In the data rows, 128 means zero.
Here are some rows, each followed by its group. Groups can overlap.
[185  79  58 149 127 129 120  94 136 180 121 173] 1
[ 76 147 156 100  67 166 118 156 145  97 153 154] 2
[137  69  91 150 110 174  85  65 178 138 123 165] 2
[180 122 133 157 167  95 156 101  90 158 153 117] 3
[135 149 141 137 125 156 152 156 115  74 170  90] 2
[ 87 161 178 115  91 136  82 138 167  91 128 146] 4
[131 148 139 124 136 156 194 156 111  97 119  80] 5
[179 105  90 153 157 107 150  92 107 179 159 122] 5
[156 138 129 120 141 134 147 162  99 103 110 120] 5
[137  85  78 171 135 125 145  83 189 173  89  97] 1
[177 124  97 113 146 105 161 119  92 159 178 144] 5
[146 139 154 139 186  86 154 150 101 111 104  52] 5
[137 137 152 114 144 120 185 133  91 145 121 130] 3
[155  81 102 191 164 119 144  63 123 173 148 103] 2
[154  80 112 198 169 115 149  63 119 163 149  95] 2
[121  91  62 172 146  94 103  86 147 186 139 120] 2
[124 169 131 122 148  99 109 167 115 112  97  95] 1
[167 133  84 100 139 109 155 130  95 151 183 155] 5
[139 149 150  85 123 145 166 155 101 120  90 151] 3
[104 157 125  92 137 129  81 145 103 123 165 110] 2
[124 166 119 120 149 113 109 158 133 102  97  69] 1
[ 88 157 154  86 114 138  58 132 160  99 126 130] 4
[ 75 147 145  89  76 172  93 131 175  92 158 133] 4
[110 113 124 122 156  78  74 121 152 144  77  96] 1
[ 85 165 142  94 103 177 112 147 122  97 170 122] 4
[102 155 166  98  95 138 163 171 108 113 118 168] 5
[120 134 116  85 120 148 177 128 114 139 165 133] 5
[113 175 136 120 130 129  91 150 153  84 113  81] 2
[109 167 121  95 119 163 131 158 126 103  99 105] 1
[166 120 108 101 126 133 140 159  89 125 138 163] 5
[ 90 169 157 120 106 141  90 143 181  79 127 102] 4
[105  63 115 198 100 123 131  66 181 151 153 151] 4
[ 98  90  85 145 114 127 107  66 175 145 190 140] 4
[148 115 115 128 145 125 182 104 119 163 145 115] 3
[119 172 127 121 110 147 143 169 120  95 101 107] 1
[112 150 136  76 121 155 174 148  99 123 149 144] 5
[149 134 168 116 177  73 112 146  95 133  69 139] 3
[130  78  96 197 162  96 120  72 145 173 128  99] 2
[ 82 141 164 102  54 163 100 144 158  95 155 179] 4
[118 106 144  94  69 179 172 149 136 139 106 165] 5
[ 86 165 163 103  99 150 146 169 109 105 120 154] 1
[129 153 143 121 135 159 194 152 110  92 122  78] 5
[ 82 172 168 128  89 159 118 163 149  84 122 130] 4
[116 140 127  94 149  95  75 141 131 129  98  97] 1
[147 117 106 121 168  64 116 121  92 179 132 127] 5
[130 153 162  99 107 136 171 164 102 118  98 168] 3
[ 85 158 175 118  81 136  85 135 173  86 134 146] 4
[152 125 162 120 173  65 115 143  93 138  69 141] 3
[182 109 100 152 154 102 152  97 105 174 158 125] 5
[157  69  66 150 116 159  96  81 158 159 113 175] 2
[140 141 157 128 143 145 203 142 113 107 116  84] 3
[ 72 142 144  94  76 170  96 128 179  90 159 133] 4
[127 172 134 130 134 108 112 163 131  90 101  85] 2
[161  87  79 185 154 121 133  62 134 177 155 117] 2
[ 86  90 133 137 102 143  78  69 203 107 147 140] 4
[ 90 148 178  84  80 178  99 119 140  96 184 150] 4
[197  97 102 167 155 104 140  96 111 176 132 133] 3
[ 99 175 133 104 105 166 102 148 151  85 114  98] 4
[135 141 160 134 162 127 188 130  98 131 110 100] 3
[ 77 167 182 117 112 128  80 158 142  96 122 141] 4
[ 95 158 142  80 102 168 135 157 128  93 118 121] 1
[174 144 127 127 162 117 173 137  86 125 146  97] 5
[ 92 171 141  88 107 172  94 144 145  93 117 120] 2
[ 90 146 167 106  82 130  69 137 159 100 145 171] 4
[158 148 117 123 156 130 158 151  88 110 156 105] 5
[149  94  99 168 171  65 125  96 126 189 115 118] 5
[170  69  75 177 138 130 111  69 160 170 106 149] 2
[106 154 152  98 114 175 111 146 107  90 174 126] 4
[ 81 140 158  97  83 141  66 122 180  94 152 159] 4
[161 108 131 160 184  55 140 110  96 169 119 123] 3
[158  67  87 156  99 147 120 110 136 166 132 217] 2
[178 132 125 123 158 100 162 124  82 152 161 132] 3
[124 166 146 115 118 162 113 153 137  74 118  99] 2
[116 162 148 111 148  95 109 169 106 117  97 126] 5
[136 154 144  96 130 148 164 157 106 116  78 133] 3
[ 95 169 134  88 107 171 108 150 136  98 113 117] 2
[111 107 171 112  50 170  97 130 147  98 161 204] 4
[149 105 144 116 100 132 152 148  97 136 160 196] 1
[ 83 159 170  97  83 160 129 164 125  98 141 161] 2
[140  74 123 199 166  72 116  90 154 170  72 116] 5
[102  67 108 205 111 104  98  73 181 143 129 159] 4
[ 93 147 196 116 115 138 140 168 100 103 143 167] 1
[182 121 137 150 163  95 162 108  87 158 153 121] 3
[134 136 135  92 126 132 184 133 102 139 145 143] 3
[130  79  76 151 120 143 130  61 156 162 186 143] 4
[138 156 127 116 164  91 116 157 118 114  80  84] 5
[109 167 122  94 119 161 133 159 121 105  93 102] 1
[192 117 130 160 168 100 146 105  96 158 131 122] 3
[163 102 148 149 177  55 116 128 112 158  64 142] 3
[143 104 125 171 158 113 184  95 111 165 135  99] 3
[180 115 129 164 165  97 158  98  95 162 151 114] 3
[135 134 113 107 161  79 111 136  83 164 144 123] 5
[134 143 168 116 142  75 126 161  98 119  97 168] 3
[152 136 126 109 137 138 137 163  91 108 110 129] 5
[132 157 126 111 159  99 108 157 121 115  82  74] 5
[152 146 124 138 146 139 170 153 108  90 161  83] 1
[100 153 139  86 130 115  64 139 148 104 124 117] 2
[188  92  70 125 128 121 134 127 112 170 142 177] 5
[117 174 128 123 139 121 102 155 148  87 104  76] 2
[147  99  50 129 116 142 122  85 129 168 190 166] 2
[142 156 133 115 118 147 175 159 123  94  88 107] 3
[123 148 136  96 153  96  85 148 117 128  91  90] 5
[ 98 162 129 101 118 173 136 155 101  99 152 113] 2
[175  97  93 168 161 106 145  84 109 182 149 114] 1
[179  77  77 183 145 116 127  74 146 180 108 137] 1
[107 153 163 104  97 135 169 162 109 118 121 169] 3
[101 159 190 127 102 159 116 167 121  86 128 144] 4
[148 138 165 126 165  74 123 156  91 125  65 141] 3
[150  87 125 195 184  71 146  88 119 173 112 102] 3
[115 147 134  79 117 152 179 144 103 126 161 140] 5
[121 154 164 123 114 153 133 169 106  87 120 134] 2
[ 99  82 102 195 112  93  88  93 181 141 106 163] 2
[111 168 142 114 141 107  98 164 112 111 104 111] 1
[107 176 146 120 124 134  93 148 163  82 115  82] 4
[114 158 122 123 128 167 164 163 113  92 134  88] 1
[127 132 131 103 172  96 106 147  82 153 127  89] 5
[150 117 124 140 145 116 182 104 113 166 140 112] 3
[ 79  94 121 147  49 159 103 109 198 113 166 179] 4
[150 124 149 133 189  59 133 129  82 167 105 120] 3
[146  89  84 168 137 128 151  81 180 175  87 103] 5
[135  77 109 198 177  86 133  77 138 171 122  95] 1
[191 109 130 178 170  99 146  93 103 163 126 114] 3
[100 163 137  85 111 166 128 158 121 103 107 120] 1
[ 84 163 176 133  86 135  93 145 176  85 127 136] 4
[110 166 116 105 117 159 127 160 127  98  96  94] 1
[195 103 101 124 139 108 144 125 103 164 145 156] 3
[ 85 149 169  98  92 159 164 166 115 115 135 147] 5
[ 81 159 171 103  68 164  92 143 158  96 138 163] 4
[166  67  77 170 105 131 122 100 140 173 124 199] 1
[118 102  68 155 134 137 144  82 160 174 166  92] 2
[157  95 116 179 179  64 136  92 121 179 116 111] 3
[138  82 102 193 172  80 127  78 136 182 115  98] 1
[138 130  80  86 110 151 129 124 100 136 202 179] 2
[ 73 110 131 128  44 167 102 123 185 104 165 169] 4
[137 141 173 121 119 107 159 156  92 120 149 175] 3
[124 124 174 107  93 151 132 160  96 101 151 188] 2
[175 149 153 133 157 117 157 148 107 103 117 108] 3
[ 95  85  77 154  64 155 131 120 200 157 107 148] 2
[131 141 139  86 126 138 180 140  96 135 140 144] 3
[132 156 124 108 164  95 107 156 118 115  83  79] 5
[105  94 110 149 148  81  79 106 179 146  75 107] 1
[ 91 126  67 106 110 165 140 108 152 147 199 122] 2
[171  71  60 132 112 152 110  95 141 166 120 189] 2
[134 157 149  97 134 151 162 156 106 112  78 134] 3
[113  77 112 195 151  87  96  89 172 159  77 112] 1
[102 159 134  88 120 171 151 152  96 110 146 131] 1
[110 167 131 128 115 165 145 155 124  79 149  93] 2
[ 88  89 141 134  89 147  86  71 202 105 146 147] 4
[134 149 145 126 114 147 174 166 109 100  76 114] 3
[132 130 129 102 172  81 109 143  71 161 124 109] 5
[126 115  88 119 140 139 167 101 137 168 161 106] 1
[167 128 145 149 132 123 165 169  96  98 110 114] 5
[123 131 129 103 157  79  79 137 131 142  81  89] 1
Which group is second nearest to each row below, going by the distance to the centre of the group?
[160 120 173 170 184  70 152 144 104 122  62  99] -> 5
Which other group has its centre nearest to the centre of group 4?
2
Which group is second nearest to each row below, going by the average distance to the group's rows?
[161  71  64 145 114 159 101  87 156 159 115 183] -> 1
[131  59  98 188  98 135 113  69 171 153 146 184] -> 4
[156 133  67  96 126 126 145 127  93 146 198 169] -> 3
Which group is nearest to each row below, going by the average distance to the group's rows?
[156  62  78 190 106 132 119  82 154 168 119 191] -> 2
[ 81 151 160  92 101 146  64 123 174  98 134 142] -> 4
[111 162 126  95 117 163 136 159 121 104  93 110] -> 1
[144 120 164 142 200  63 135 125  84 156  95 104] -> 3
[104 166 132  89 112 165 130 157 119 103 101 115] -> 1
[117 170 113 115 119 160 145 161 126  98  93  90] -> 1
Which other group has its centre nearest to the centre of group 2?
1
Which group is second nearest to each row below, going by the distance to the group's nearest row?
[174 140 110 108 159 111 157 134  82 146 155 129] -> 5
[153 128 167 146 199  68 148 132  94 135  95  76] -> 3
[ 74 105  91 138  57 172 123 131 189 138 127 140] -> 4
